In the data rows, the value 128 means zero.
Some points:
ndarray[118  63 115 149  49 127 129 108  75 139 141 164 172 118  92 120 136  78 142 121  91 191 184  81 170 174 146 189
        104 180  46 131]
ndarray[ 82 146 137 146 120 117 200 186 162 175 106  91 124 105 157 163 147 143 144  67 172  70 147 148 135 175 202 111
        106 128 116  98]
ndarray[143  98 160 152 147 116 151 145 160 219 168  80 181 139 137 135 134 120 134  91 122 111 118 141  16 145 126 113
         61 172 157 152]
ndarray[169  54 120 188 117 129 135 117 148 180 162  88 110 124 122 133  77  87 108 122 155  95 136 146 151 232 104 173
        197 118 190  90]
ndarray[ 98 160 159  94  71 106 105 105 194 153 161 130 145  97 137 131 130 144  56 110 104 139 105 146 118  77  94  97
        253 103  95 104]
ndarray[123 118 108 154 102 125 144 116 143 120 116 114 165 153 142  92 156 119 133 186  92 138 184 149 129 163 124 161
        139 107 137 137]
ndarray[105 206 102 111 129 203 197  97 157 182 109  69 168 166 122 148  43 203  60 132  97 110  72 132 107 114 150 161
        201  84  89 121]
ndarray[182 202 162  76 163 136 134  65 118 132 149 126  73 208 180 161 147 178 123 155 131 131 130  89 194 107  74 105
        113 180 170 113]
ndarray[159 138  97 110 125 167 150 134 116 130 133  40 131 103 148 132 177 116  93 132 138  98 170 104 108  84  96 105
         59 121 101 107]
ndarray[135 220 102 101 114 155 134 120 147 167 145 127 148 111  79 104 160 165 105  70 143 111 105 137 129 110  84 178
        173 155 214 177]
ndarray[121 167 154  74 107 113 165 107  84 150 122 145 133 135  93 138 122 147 162 192 157 129 103 124 129 126  88 172
         85 106 148 115]
ndarray[109 120 164 195 129 125 136 153 143 134 190 152 120 137 154  99 151 148 107  27 117 121 126 143 112 112 107 103
        143 164 100 111]
ndarray[129  85 144 138 110 143 155 102  90 120 120 146 151 112 115 134 166 162 121 154  98 164 103 158  97 162 119 140
        102 119 135 126]
ndarray[157 173 167 136 138 129 143 150  79 159  95 154 131 158 194 159 155  45 148 143 142 132 112 142 115 140 118 130
         80  87  80 118]
ndarray[118 122 106 121 179 141  93 113  88  92 137  96 154 128  75 135 179 179 130  93 102 155 141  63 118 208 140  88
        129  95  86  84]
ndarray[ 86 121 120 119 132 106 121 110 131 105 116 132 128 180  86 128 124 160 133  92 102 198 142 133 123 121 157 100
        139 169 160 137]
ndarray[166 138 136 129 122 128 135 128  99  76 113 111 142 135 124 121 143 101  46 112 125  96 112 107 120 130 198 134
         84 103 180 145]
ndarray[137 145  78 108 147 140  61 164 183  88 160 149 172 150  94 126 153 114  95 175 113 137 120 113 180 162 119  91
         98 130  63 133]
ndarray[126 115  88  68 136 158 118 136  47 126 121 148 107 134 163  93 127  94 174 113  60  88  84 153 101 127 116 134
        151 151 105 131]
ndarray[135 105 151 157 159 123  99 157 162  75 155  92 136 100  97 118 169 147 138 135 130 129  73 121 123 116 143 102
        113 138 144 127]
ndarray[165 202 126 122 190  51 145 149 178 108 129 121 134  86  95 151  98  80 165 132  99 147 131 129 149 120 164 105
        156 145 119 121]
ndarray[162 122 127 115 180  71 161 160 180 147 132 152 119 125 219 178 117 173  78 103  74 153  97  65 136 145 157 193
         79 125 105 139]
ndarray[135 134 119 125 151 156  45 109  69 127 116 128 141 152 144 156 106 119 123 113 129 141 125 200 146 138 164 101
        101 144  73 132]
ndarray[110  82 168 105 187 108 146 125 126 155 157  77  95 135 107  95  99  55 138  48 127 161 117 144 147 152 120  80
        156 155 136 154]
ndarray[138 130 138 170 140 179 139 191 101 116 122 106 132 118 139 125 165 119 152  96  94  93 167  66 148  80 115 110
        151 107 155 149]
ndarray[134 133  83  98 122  94 105 117 165 101 101 118  77 111 128  86 132  96 134 113 101  65 150  96 102 125  80 125
         82 118 148 154]
ndarray[127 108  52 136 141 169 147 119 133 125 140 151 147 123 139 124 173 129 142 199 159 143 115 149 127  68 128  82
        126 160 155 141]
ndarray[190  78  96 119 127 130 145  68  85 101  66  96 139 132 136 133 130 105 161 104 229 155 112 175 127  72 131 133
        202 109  76 191]
ndarray[ 83  77 123 103 211 114 157 118 190 202 148 140 201  28 111 103  94 134 137  95  79  63 150 136 149  95 119 136
        112 113 191  62]
ndarray[139 112 117 125 130  76 178 112 156 128 173 133  75 114 132 151 165 108 129 121 100 148 107 111 104  97 141 112
        161 152 134 126]
ndarray[163 134 110  94 141 135 198  67 146 110 135 119 113 166 157 114 115 115 124 134 152 162 122  64 105 140 155 118
        112 110 141 148]
ndarray[136 143 156 114 174 114 174 127  79  85 136 139 174 116 101 197 117 141 170 131  80 143 186 120 106  71 116 181
        143 146 118 155]
ndarray[171 136 133 120  44 114 139 145 171 140  82 105 189 152 107  97  47 136 158 130 111 163 151 129 160  84 139  76
        150  66 184 173]
ndarray[133 159 133  30 136 110 119 171 108 176 133 141 128 134 151 145 185  74  88 162 159 128 161  92 168 135  79 189
         89 126  90 129]
ndarray[ 96  95 128 117 115  96 157 170 155 163 137 169 171 187 149 140 142 157 141  77 144  71 142 130 136 121 198  68
        123 151 149  74]
ndarray[136 120 194 133  60  90 103 184 117 166 119 132  88 147  95 151 137 138 135 123  87 102 140 133 135  63 152 101
        151 131 146 121]
ndarray[129 154 104 164 108  94 167 136 127 114 127 165  85  65 128 114 123 118 126 144 132 110 140 174 127 114 108 129
         99 134  90 137]
ndarray[137 135 120 145  97 140 158 158 137  93 163  87 111 193 134 107 139  73 171 151 152 145 128  98 123  55 106 142
        112 111 131  84]
ndarray[154  96 116 128  59 168  99 144  87 128  67 117 127  91 145  79 126 113 107 142 122 133 125 152 161 179 155 111
        110 148 150 143]
ndarray[ 52 125 136 160 117 145 124 133 148 104 115 146  74 123  96 145 126 155 120 117 165 110 141 124  99 110 162 153
        105 117 129 160]
ndarray[ 97 127  99 144 130 132 116 159  68 137 141 181 162 129 147  95  89 111 118 128 125 134 167 129  78 164 104 130
        120  75 117 150]
ndarray[163 151 131  88 132 144 139 168  95 123 145 185  98 189 137  65 148 143 128 128 159  90  66 137 175  76  90 170
         80 177 151 102]
ndarray[165 128 137 129 126 124 112 138 145  61 106  97 110 160 116 114 153 118  73 145  85 119 121 162 121 134 138 175
        140  84 190  98]
ndarray[ 77  81 114  65 135 159 101 113 128  82 117 102 115 141 130 102 124  95 144 160 108  70 101 126 108 120 139 127
        210 109 109 146]
ndarray[124 166  97 142 141 112 122 133 113 145 130 159  95 139  96  89 123  99 127 111 126 138  91 165 123 161  78 104
         85  69 122 147]
ndarray[ 81 131 121 119 104  93  83 104  76 120 148 132 100 133 125  97 132 153 150 151 153  84 120 152 235 123 199 127
         92 112 103  84]
ndarray[145 122 160  89 121  90 119 138 145 116 135 129  96 119 120 156 135 173  99 151 126 157 137 147 116 140 129  88
        180 123  95 126]
ndarray[ 83 108 100 157 157 158 202 122 146  74 103 133 135 153 112 121  90 134  61 114 124 137 131 134 149  94 140  97
        114 121 124 135]
ndarray[133 104 133  58 136 159 143 134 134 199 136 126  85 128 105 133 169 201 119 130 117 133 141 170  84  77 149 118
         98 140 137 104]
ndarray[151 131  89 146 101 158  43  80 200 102  85 157 112 118 128 136 141 121 142  30 107 132 178 183 172  83 104 154
        195 128 130  98]
ndarray[ 86 148 152 130 127 155 173 114 116 111 141 111 100 101 174 157 142 102 171 173 124 146 175 101 146 129 126 101
        202 154 214 137]
ndarray[124 137 146 186 138  76 114 163  89 105 150  98 202  83 124 142  71 187 133 133 165 122 108 131 146 114  89 133
        150 100 140 177]
ndarray[120  52 160 152 188 118 144 161 182 167 139 117 116 120  95 120 162 120 125 154  96 105 111 133 175 141 127  92
        102 114 135 166]
ndarray[110 106 134 145 172 164  61  34 144 166 134 146 125  52 174 124 142 194 114 119 160 159 110 133 182  57 147 150
        169  84 110 176]
ndarray[ 91 129 177 160 152 115 131 159 167 123 105 111  87  91 189  92 124 143 218 132  85 152  89 141 136 122 112 159
        118 139 131 126]
ndarray[ 99 164 131 133 136 102  93 108  47 119 139 129 128  65 146  94 119  95  30 150 144 136 125 135 133 130 154 129
         99 166 140 117]
ndarray[113 103  97 158 110  71 131 130 119 152  96 101  73 121 143 144 146 147 148 120 118 117 113 102 131 124  96  83
        107 119 119 121]
ndarray[111 109  92 126  92 117  97 126  97 109 141 157 128  96 115 255 124  81 138 115  93 155  97 152 127 153  96 119
        100  99 177 117]
ndarray[164 175 114 108 113 121 150 203 143 136 111  80 112  96 153 107 134 173 161 154 102 202 135 128 108 122  95 160
        116 183 132 130]
ndarray[ 60 167 154  89 135 130 120 127 206 115  69 156 152 151 153 146 166 141 145  81 169 123  94 116  92 226 126 109
        147 150 140  91]
ndarray[119 118 175 125 113 114 157 113 154  96 156 132 141 152 104 119 142 125 151 143 124 108 129 122  95 136 143 111
        147  91 162 239]
ndarray[154 125 138 141 126 100 128 146  98 128  76 173 140 137 160 125  74 105 119 215  98  94 121 160 141 139 136 142
        130 178 100 111]
ndarray[158 166  75 135 137 127  81 148 111 163 150 136 106 162 132 120 155  84 170 178 139 101 127 142 141 200 176 153
        149 135 134 103]
ndarray[101  83 118 149 151  46 140 167  77  67  95 109 128 162  76 102 137 142 143 135 189 141 160 145  71 129 126  89
        157 133 147 120]
ndarray[134 154 161 157 118 163 158  94 141  96 133 189  85 109  59 147 140 145 119 151  89  87 113  88 110 121 137 115
        106 117 113 138]
ndarray[169 125 137 116  49 114 177  57 197  81 184 103 145 152 109 126  95 118 153 114 155 138 157 161 108 144 115 126
        154 107 111 113]
ndarray[ 95 117 187 145 146 171 122 153 138 118 142 119  97 180 114 123 116 129 120 134  99 155 162 140 110 122 118 121
        147 107 155 112]
ndarray[108 130 147 143 120 177 136 134 111  96 121 152 182 101 113 113 121 114 133 127 125 163 111 110 175 151 128 120
        106 116 183  90]
ndarray[142 132 124 146 122 142  93 130  95 136 121 169 172 129 134 116 158 109 156 145 109  85 125 110 153 146 131 135
        103 143  36 148]
ndarray[ 94 152 141 107 103 127  96 142 143 123 138 179 107 135 140  79 131  71  83 137 154 141 144 158 100 140 121 163
         84  82 142 136]
ndarray[164 160 124 143 179 138 138 130 136 131 122 148 102 128 141 143  86 207 129 130 133 160 197 120 120 173 154  95
         96 131 118 118]
ndarray[155  65 127 136 134 128  89  95  65  74 111 150 153 116 190 131 119 118 133 130 134  80 123 147 146 156 111 137
        118 167  97 106]
ndarray[132  93  76 102 130 151 103 148 123 157 156  74 138 134 142 171 121 109 124 109 148 146 112 180 200 153 135 247
        153 144  33 186]
ndarray[113 102  78 114 125 181 137 174 132 170 135 156 142 165 131 166  79 126  97 175 200 103 125  90 147 123 114 127
        113 209 120 147]
ndarray[152 110 130 157 120 121  69 101 148 112 130 148 148  97 164  99 160 128 155 155 131  97 134 140  70 131 137 131
        127 123 150 139]
ndarray[110 123 105 112  80 166  76 141 100 132 154 127 164  93 131 126 110 116 126 138 133 186 103 113 117 175 143 125
        119 143  84 113]
ndarray[ 91 173 105 176 100 125 154  53 101 122 105  83 161 143 124 127 156 177 137 136 113  96 134  96 122 124  96 114
         69 143 120 124]
ndarray[168 133 101  68 119 188  89  95 139 128 165  89  65 133 137 135   0 147 148 106 152 144 130  67 102  99 164 135
         71  95 177 121]
ndarray[126 107 248 103 139 136 133 146 187 131 118 127 166  96  95 136 115 101 145 125 187  72 158 124 108 121 139 103
        111 169  95  95]
ndarray[132 156 143 207 141  94  66  45 142 208  54 107 106 183  55 130 106  70  95 140 188 184 101  51  91  74 120 173
        211 140 127 112]
ndarray[126 144 139 171 106 127 131  90 101  88 154 154  96 102 114 119  78 150 121 124 116 139 140 124  90 158 121  98
        138 114 112 131]
ndarray[166 117 129 167 161 122 117 165 112 162  90 171 108 113 124 143 151 186 147 110 207 188 107 113 111 142 100 179
        214  82 128  96]
These points spread out most along one direction. Take the direction at right angles to it along which they spread out most. Go by this last direction. Where along it does each point below lie, from 0 to 99? 50 is the average, and the first point above lies past it. One standard deviation of the points above along it is 16.
ndarray[133 104 133  58 136 159 143 134 134 199 136 126  85 128 105 133 169 201 119 130 117 133 141 170  84  77 149 118
         98 140 137 104] 34
ndarray[151 131  89 146 101 158  43  80 200 102  85 157 112 118 128 136 141 121 142  30 107 132 178 183 172  83 104 154
        195 128 130  98] 87
ndarray[162 122 127 115 180  71 161 160 180 147 132 152 119 125 219 178 117 173  78 103  74 153  97  65 136 145 157 193
         79 125 105 139] 28
ndarray[109 120 164 195 129 125 136 153 143 134 190 152 120 137 154  99 151 148 107  27 117 121 126 143 112 112 107 103
        143 164 100 111] 38
ndarray[ 95 117 187 145 146 171 122 153 138 118 142 119  97 180 114 123 116 129 120 134  99 155 162 140 110 122 118 121
        147 107 155 112] 47
ndarray[135 134 119 125 151 156  45 109  69 127 116 128 141 152 144 156 106 119 123 113 129 141 125 200 146 138 164 101
        101 144  73 132] 64
ndarray[ 98 160 159  94  71 106 105 105 194 153 161 130 145  97 137 131 130 144  56 110 104 139 105 146 118  77  94  97
        253 103  95 104] 77
ndarray[121 167 154  74 107 113 165 107  84 150 122 145 133 135  93 138 122 147 162 192 157 129 103 124 129 126  88 172
         85 106 148 115] 46
ndarray[169 125 137 116  49 114 177  57 197  81 184 103 145 152 109 126  95 118 153 114 155 138 157 161 108 144 115 126
        154 107 111 113] 66
ndarray[ 94 152 141 107 103 127  96 142 143 123 138 179 107 135 140  79 131  71  83 137 154 141 144 158 100 140 121 163
         84  82 142 136] 48
ndarray[ 99 164 131 133 136 102  93 108  47 119 139 129 128  65 146  94 119  95  30 150 144 136 125 135 133 130 154 129
         99 166 140 117] 51
ndarray[171 136 133 120  44 114 139 145 171 140  82 105 189 152 107  97  47 136 158 130 111 163 151 129 160  84 139  76
        150  66 184 173] 65
ndarray[182 202 162  76 163 136 134  65 118 132 149 126  73 208 180 161 147 178 123 155 131 131 130  89 194 107  74 105
        113 180 170 113] 44
ndarray[169  54 120 188 117 129 135 117 148 180 162  88 110 124 122 133  77  87 108 122 155  95 136 146 151 232 104 173
        197 118 190  90] 65
